In the data rows, the value 128 means zero.
Here are some points, each followed by its number:
[102 134  85 137  56 140  98 122  81  86 108 123 108  81  63 125] 0
[ 99 143 119 132 141 166 160 137 105 178 144 154 117 110 162 106] 1
[194 150 140  90 124 163 152 159 116 163 178 182  63  40 131 179] 2
[102 145 107 139  86 143 126 152  75 130 144 129  80  74 115 127] 3
[139 110 103 130  71 132 158 103 155 149 120 141 146 163 178 126] 4
[179 133 196  72 172 148 173 135 163 190 127 153 112 151 120 110] 5
[ 74 140  89 167  87 106 102 158 106  34 171  99 125 118  85 152] 6
[142 129 147 176 155  80 144 159 206 130 182 162 134 167 126 177] 7
[126 121 137 120  82 111  73 139 133  59 131 135  82 103  60 127] 8
[130 140 142  81 133 168 110 114  87 140  93 126 135 117 117 100] 9
[115 114  56 170 119 151 170  74 149 116 128  70 215 146 148 150] 10
[160 119 135 148 115 130 213 118 184 194 149  89 164 177 181  98] 11
New points follow, each followed by the numbers of its three nearest points above, smallest number first.
[117 139 102 150 125 162 165 133 146 193 126 141 143 116 136 131] 1 4 11
[175 122 196  75 165 137 170 126 161 183 121 133 118 161 118 107] 5 9 11
[165 143 118 121 171 159 103 141 134 148 121 131 138 115 111 131] 1 5 9
[106 120  63 167 117 151 170  79 150 110 138  65 225 144 141 143] 4 10 11
[159 108  85 132  94 107 131 113 154  48 166 103 149 140 120 205] 4 6 10
[ 97 124  42 162  83 108  89 118 122  51 170  66 165 127 128 220] 0 6 10
[139 103 115 133  67 128 164  99 152 154 108 136 142 163 181 122] 1 4 11
[100 113 163 163 106  40 100  85 150 133  59 131 167 175 138 106] 4 7 9
[ 98 134  91 133  65 132  88 123  87  75 120 144 105  80  57 135] 0 3 8
[ 73 157 143 118 118 159 135 152 113 122 149 181  97  90  65 119] 1 3 8
[112 139 143  79 124 170 105 109  91 132  97 119 128 118 121  95] 1 3 9
[115 118 134 126  66 102  84 133 138  72 124 131  82 110  48 122] 0 6 8
[188 142 165 108 149 102  95 159 150 113 148 121 143 137 132 152] 5 7 9
[ 76 153 142 123 107 155 129 149 116 116 133 180  92  92  68 117] 0 3 8
[141 171 168  92 155 127  74 163 109 104 152 124 122 124 130 133] 3 8 9
[206 148 131  83 115 161 163 156 107 154 189 180  67  43 127 187] 1 2 3
[173 125 103 159 135 106 158 168 177 168 185 122 125 142 185 182] 4 7 11
[163 160 149 128 114 118 163 194 173 106 255  87 100 156 130 172] 2 6 7
[110 135 151 110 150 134 184 105 122 152 139  53 173 158 145 110] 1 9 11
[106 102 160 144 113  42 115  62 151 143  52 127 163 171 151  95] 4 9 11
